One vector is turned by the same rotation once a step. Each row is the vector after some number of steps, and that number follows the row.
The counts run from 0 to 526.
[ -7.9  17.4  -1.9  17.8   0.0  -8.5  10.3 -27.8  16.8 -14.3  20.6  30.7
  18.8 -17.1  -9.4   2.1  -5.8   0.0   3.5 -27.3   7.6   1.0  23.3  13.5
 -25.9  13.2  23.8   8.4  -0.4  -8.1  -9.4  -0.6   8.1   4.8  -5.7] -> 279
[-22.8   3.2  14.9   5.4 -26.0   2.4  -0.9  13.9  -4.1   1.8  42.4  12.2
  -2.0   0.8  11.3   3.3  -4.7  -5.2  -3.1  -6.4  13.3   5.7  30.2  10.1
  10.7 -24.2   5.2  -5.3 -10.5 -17.2   1.6 -16.8  10.7  16.5  -3.8] -> 166
[ -5.1 -11.9 -17.0  21.2 -10.1 -16.9   9.2 -16.3  -2.4 -18.6  19.2  23.8
  -0.7   6.1   0.2  12.3   8.0  -7.3   4.8 -19.7   9.0 -13.9  24.9  17.9
 -10.7  20.4   8.1   3.0 -11.3  -0.3  16.5  13.0  -3.1 -12.9  18.8] -> 277
[  6.6  -0.3  11.0   6.4 -28.6  -4.2  -8.5 -40.3   6.1 -10.4  12.5  15.7
  24.9  -2.8   2.5   8.6   8.3 -12.3 -15.4  13.8  11.4  -7.9   0.5  11.4
 -23.9 -21.5   2.5   7.7   2.8   5.5  13.4   3.1 -17.7 -12.2  16.7] -> 387
[ 10.0  -3.8 -13.5 -16.4 -20.8 -12.1  -2.5   1.6   4.6   5.1  11.3  20.6
  -4.8  -5.0  -9.0 -10.0  -1.6 -23.2 -14.4  21.8  17.1  17.8   0.0  -2.1
  30.8  22.2   8.8  30.8  -7.1 -12.6 -14.2 -27.8  31.3  -2.3   3.5] -> 176
[-14.9   3.1  -7.7 -26.4  12.5  -2.9  -4.5 -17.9  20.4   5.5  -4.7   9.5
   3.6   8.1  13.9 -17.0  -8.9 -25.5  11.8  -0.6 -37.5  -2.9  -2.9  23.3
   3.3  15.6   7.9  -4.0  18.5   0.0   2.4   5.3 -23.9 -18.3 -13.0] -> 358
[ -1.0  17.2   0.8  22.5 -28.6   7.7 -22.4  17.2  15.1   1.0   6.3  -0.2
 -19.2  20.2  -5.1   2.0  11.4  -0.6   5.0  26.3 -11.6 -21.5  -0.5 -31.4
 -10.8 -18.0  15.6  -1.5  -8.3   8.6  -5.7  -2.6  -5.5 -12.5  15.1] -> 95
[  9.0  17.1   2.9   7.5 -17.2   8.1 -33.0  14.2   5.7  21.9   4.4  26.3
  -6.2   3.1   7.9 -21.6   1.6   2.5 -33.1  10.2   6.0  18.5  18.0  -8.2
 -16.2  -4.6   5.2  20.4  -5.9   6.3  -1.2 -26.6  -7.2   1.8  18.1] -> 505
[-21.5  10.0 -18.6   5.9 -23.7  -4.8   5.1   2.5  16.1 -13.2  19.8  24.3
  -7.5  11.9   7.7  -8.2  -4.0 -18.2  12.9   9.2   0.6  11.7  38.6  15.7
  37.6   7.3   5.7   8.0 -10.1   0.1  -4.6  -4.9  18.0  -6.5   6.0] -> 168
[ -0.8  30.1  -5.8   9.1   1.3  -9.4   8.3 -18.2  13.8  19.3 -16.9   4.4
   5.7  -5.0 -14.0 -12.5   6.3  12.7  10.7   2.2  12.1 -15.8   6.3 -33.7
 -20.9   3.2  17.6 -11.4   4.4   3.6 -31.0  -6.5  14.4   3.1  -8.8] -> 414
[  0.5  23.3 -18.4   5.9  26.0  19.4  13.3 -19.1 -18.4   0.3  -0.1  10.1
  24.2   3.8  -9.5  -2.1 -19.1  -9.3 -13.4 -18.8  -7.1  14.5   8.9 -15.4
  -1.1  18.4  11.7   3.0  14.4  25.0  11.4   1.5 -15.4  -6.2 -13.2] -> 19
[-20.8  -7.4   3.5  -0.7  -6.4   2.8   5.2 -10.4 -19.0  13.2 -16.4 -31.8
  -8.2  20.7  -0.3   9.6  -7.9   4.8 -27.8  -1.5  20.6  22.4   0.6 -20.0
  -8.5  -8.2  -7.1   5.9 -19.2  23.6  13.0   0.6   2.3  18.7   1.4] -> 14
[ 16.6 -18.0  -1.2   9.4  -4.8  -5.3 -19.9  -4.6  -2.8  21.4  -6.1   0.9
  14.7  23.4  -5.4   8.7  -0.7 -18.6  -1.3  15.0  50.2  10.1  -4.0 -12.1
 -19.1 -12.4   3.0   8.4   0.1  -9.5  -1.6   2.1 -12.3  -0.1  27.1] -> 514
[-18.7  14.1  -9.1  28.1 -10.8   2.7  25.2 -23.6  12.3   7.5  -8.5  13.2
   8.2 -12.5 -18.7   3.8  10.4  11.7   5.6  11.4 -10.3  -4.3  39.4  -8.8
  17.1 -17.4   5.4   9.1   3.2  -2.2   3.8  18.2  10.5   3.9  -5.6] -> 296
[-18.4   3.7   4.8  -8.9 -20.4  -0.9 -12.0  -2.7 -27.9 -12.9  34.0  12.6
 -17.1  18.4 -14.3  -0.4 -15.0   6.0  -8.3 -17.4  -8.1  19.8  13.3   7.2
  -0.2  36.5  13.6   0.4 -12.0   6.3  16.0  -2.9 -15.1   0.1  -7.9] -> 150
[ 15.4   8.0   0.3   8.0  17.8  16.0   0.3  -1.7  17.1  38.9 -18.9 -15.8
  -1.9 -22.3 -17.7  19.9   9.9   6.1  -5.1  -2.3 -30.8 -28.3   3.4 -20.4
 -12.7 -10.7   1.5   3.6  27.3   6.6 -11.6   1.6   2.3   0.0  -5.1] -> 100
[-32.3   2.3  24.2 -15.9 -19.6   2.9 -13.6  13.7  -7.0   3.8   5.4  -9.1
 -16.5  32.1   6.2 -11.0 -21.8 -14.4   1.1  -0.7 -16.3   6.8  -1.7   2.8
  -7.6  -6.1  -1.3 -12.6  -4.8  -1.0  17.9   6.5 -34.0  -3.9   4.6] -> 354
[ -4.1  -6.7 -28.6 -26.1   5.8  11.7  -2.9 -12.4 -27.9  12.9  19.7   0.7
   4.0  19.7 -10.3   1.7  -9.1 -14.6   7.9  -6.7  -8.3  12.1  -6.5   2.4
  20.9  28.2   6.2   3.1  18.3  15.4  -2.5  -4.1 -19.8  -7.6 -18.6] -> 26
[-27.5  13.6   3.3 -12.3 -13.1 -16.2 -20.7  -1.4  -8.3  -1.7  20.8   2.9
   7.8  12.9  35.1 -36.5 -19.8   1.6 -13.0  -1.9 -17.1   3.9  16.1   1.9
  -7.2  -2.1  -0.1  -8.5  -6.3  -1.9   1.3 -21.2   4.6  -0.4 -13.9] -> 40
[  0.3  16.2   2.4   5.3  25.8   7.6  -1.8 -19.2  -8.0  28.3  -6.2  11.0
  -1.2   8.2   5.6   3.6  14.0   5.3 -10.3 -20.9 -12.4 -19.3 -30.5   1.2
 -17.5  15.1  -0.4 -30.7  -5.6   5.7 -11.8  -4.5  -4.0  -8.0  -4.9] -> 118
[ -0.1   4.9  16.2  40.1  13.6  -0.4  -2.5   8.9   0.6  14.8   8.4   1.0
  18.2  27.6   5.7  -1.9  -6.0  -4.6 -17.0 -20.3 -10.4 -20.0 -13.4 -11.3
 -29.4   0.2   1.3  -6.7 -10.0   8.7  -5.9 -11.7   5.1  -0.1  20.1] -> 111
[-17.1 -12.6 -12.2  -5.0  14.6  -2.7  12.5   1.3  -9.3   6.0  12.3  -6.6
   4.4  10.2   7.5   1.8 -27.8 -16.4  19.1 -14.5  -0.5   5.0  34.1  22.9
  23.1   6.5 -10.9  -2.3   9.3   0.2  18.3  12.4 -17.3  14.9  -2.1] -> 35
[  0.5   3.5   6.6  14.9   5.1 -19.6  -8.0   9.0  48.7 -11.8 -11.2  12.9
  24.1 -13.5  24.2   3.7  -6.8 -13.4  -5.0   1.4   7.3  -4.7  19.9  -4.9
 -25.0   2.9  14.1   6.6   4.0 -15.3 -17.8   4.8  11.9  16.1   9.4] -> 75
[ -9.4  -8.4   4.3   1.8 -15.3   7.6 -12.7  16.9  17.1 -11.4  -5.6  11.0
  30.0  -3.2 -19.2   1.2 -19.0  -6.1   6.8  12.0  19.3   3.4  14.0  -2.6
  19.8  11.6  32.6  19.7   1.7 -11.4  11.1  -0.6  -0.6  20.4  26.6] -> 185
[  4.7  -7.2  -2.2  -8.6   9.7  -5.0  11.6 -19.5  13.7  15.0  10.3   0.1
  -9.1 -11.5  24.8  -8.5 -14.6 -25.8  -1.8  -0.2 -14.9   0.8   0.7  41.8
  20.1  12.0   2.0  25.5   4.3  13.0  11.8  18.8  -8.9   4.2  -2.6] -> 366
[ -6.4   8.7 -10.7  -2.4  18.3  21.5 -16.1 -29.3 -13.6  -3.3   6.7  -2.5
  -0.2   3.6   4.7   7.2  13.3   2.6 -15.1  -2.5 -25.3  -0.5   7.4  12.7
  -0.4  18.2 -20.4 -19.9   8.6  31.3  20.5 -16.0  -2.2 -17.9 -20.6] -> 135
[  4.2 -10.8   7.4  16.6 -17.9  -4.5 -10.2  -7.7   6.0  40.8 -14.4 -21.1
 -12.0  11.1  -3.3   9.3  22.6   0.0  -6.2  13.6 -13.1 -24.6 -14.4 -21.1
 -20.0 -21.7 -15.0  -1.8  -0.6   1.2 -10.5  -5.7   4.3 -16.9   4.1] -> 102
[ -3.8 -10.1  -1.1   0.1  -1.2   4.2   8.9   3.8 -18.4  10.2  40.6  -6.6
   5.9  21.8   3.1  -5.7 -31.8 -17.2   5.9  -9.4   8.1  16.3  18.5  22.5
  23.7  12.8   1.3  10.2  10.5   5.7   7.2  -4.7  -8.1  20.9  -8.0] -> 34
[  9.5  25.2  -5.4  20.1  23.4  16.2  14.3   6.8   0.6  20.1 -11.2   3.1
   1.6   9.2  -9.6   5.6 -23.9 -26.5  17.7  -4.9 -20.4 -13.9  10.5 -14.4
   0.8  -5.1   5.8  -4.8  18.5  15.7   6.1  17.9 -27.2  -4.4  -3.3] -> 224
[ -4.8   1.0 -15.7  21.6  -6.8  14.7  10.6  -2.7  -0.4   8.8  30.4  11.1
  17.9 -14.2 -20.0   8.4   5.2  -6.0  15.0   0.4  10.7 -12.1  18.5   4.9
  37.6  -3.0  15.0  11.9   7.2   1.0   4.8   1.4  17.3  11.8  17.5] -> 294
[ -0.4   9.3   6.2 -18.0 -21.3   0.5 -13.2 -10.2  36.0 -19.7  19.1  -4.6
   3.1   4.4 -10.5   7.1  -9.9  -4.6 -10.2   8.7  -3.7   7.9  15.1  18.9
 -17.6  10.4  -1.2   3.9   1.8  30.3 -28.0 -24.7  -1.6  11.0 -16.6] -> 264
[-12.2  -1.8   4.8  -3.7  18.8  -9.2  24.5 -23.7  -3.6  -8.9 -13.5  -5.7
  27.5  10.7  10.9   9.4 -25.4 -33.8   1.6  -8.3 -14.5  -0.6  -7.9   0.0
  -9.0   3.1   6.4   7.2  13.5  -2.1  22.5  15.3 -17.7 -15.1  -4.3] -> 350
[ -1.6  -1.3   9.7  34.4 -11.6  14.1 -11.8  15.9 -15.1   9.0  23.0 -11.6
  12.8  31.3 -27.6   7.2  -1.3   5.9  11.0   6.5   3.9 -18.9  25.5  -8.4
  24.4  -0.6 -11.4 -12.5  -2.3   7.0   5.6  -8.0   4.5  15.2  14.3] -> 426
[  1.3  21.3  -7.3  -3.0  24.7  24.1  -8.3 -28.8  -6.2  10.9  19.4   4.0
  -0.8   0.0  -0.5   7.7  10.8 -11.0  -8.5  -1.7 -11.8  10.1  13.8   6.9
  -8.6  10.4 -20.2 -10.3  15.6  27.5   2.4 -27.8   2.8  -9.3 -36.7] -> 136
[ -0.1   6.8  10.5 -22.0  20.0  -3.4 -15.3   8.2  18.8   4.0  -1.9  -7.5
 -20.0  20.0  -1.7  -9.2  -2.7 -30.0  17.2  -4.2  20.0  -0.1   2.3  18.6
  -9.8  19.3  -5.3 -17.8 -12.9  15.4  -2.1 -24.7   5.7  -3.4   3.9] -> 247
[ -9.2   5.5  -9.6 -15.8 -18.8  -1.1  14.3 -18.7  27.8  37.2  -4.1  -1.8
  -0.7 -24.8  24.9   3.7   7.5  -5.6 -28.6   9.6   2.0  -1.1 -10.0   5.8
   2.9 -26.9   4.5  16.1  -5.5  -3.6 -17.2   5.7   7.8   4.2   1.3] -> 494
[  0.8  -8.9   6.7  12.9  17.9  -7.6  16.8 -22.3 -30.0  20.1 -23.9 -13.2
   8.8  -7.3  -2.7 -10.4  10.6  14.1 -16.7  -2.6 -24.4  -8.1 -13.6   7.4
  -1.8  25.1 -10.6   3.3  -3.7   2.0   8.6  18.4  14.4  20.3 -29.5] -> 439
[  9.4  -4.4  -3.7  11.0 -16.3  15.3  -5.3  10.9   7.1  24.7  20.9  17.8
 -12.7  -0.8  12.2  -7.0  -5.3 -16.3 -20.8  16.4  15.2  14.4   9.5  19.2
  27.6  -8.5   4.0  36.1  -2.6   8.1  13.0  -3.5  -3.0   8.0  25.4] -> 498
[  2.1  -7.3  11.7  -3.6 -26.4   1.5 -14.9   4.1  36.7  -8.6  -0.3   8.0
  -0.1   9.6 -24.8  16.2  -6.1  -2.5  17.5   7.0  21.6   7.1  30.4   6.6
 -15.9  -7.2   8.8   8.5   0.8   9.2  -3.0  11.1 -20.8  11.5  19.6] -> 390
[ -6.0  -3.1 -20.5 -23.7  -4.8  17.6 -26.2  -1.9   7.5  24.0  22.1  25.2
 -12.5   0.8  -1.7 -13.1  12.5 -15.6  10.1  11.3 -12.4  13.0   1.2  24.7
  24.7  -4.0  10.3  20.8   8.1  -1.6   3.9   1.6  -7.4  -9.5   2.1] -> 490
[-19.0  -8.2   3.1   0.7 -38.5  -6.3  -1.2  -9.7  -0.2   8.3  21.9 -16.6
   5.7  -6.1  -9.4  13.9  15.0   6.6   2.9   8.7  33.1 -13.3   3.0  -8.6
  17.2 -21.2   7.1 -10.3 -10.9 -15.5  -9.9 -11.0  23.2   4.0  18.7] -> 291
[  4.6  11.3   8.1 -30.6  16.0   4.4   0.3 -16.2   0.6  13.9  -3.5  -9.1
 -15.2 -29.9  -5.8   5.0  -7.0  -6.9   1.2  -9.8   3.7 -24.3 -22.2  27.2
  -0.9  28.3  -3.9 -17.8   5.5  19.1   3.1   5.0  -8.8   3.5   0.0] -> 250
[ 10.0  12.1 -21.4  13.8 -11.2  -4.2 -20.4  -2.5  19.3   9.4  -4.3   4.9
  20.6  35.0   7.9 -20.1  -0.1   4.5  18.7   9.4  16.1   6.4  12.3 -14.0
  -8.7   2.4  18.8  -5.3   8.8  15.0 -32.2   0.7 -12.9  11.6   1.1] -> 523
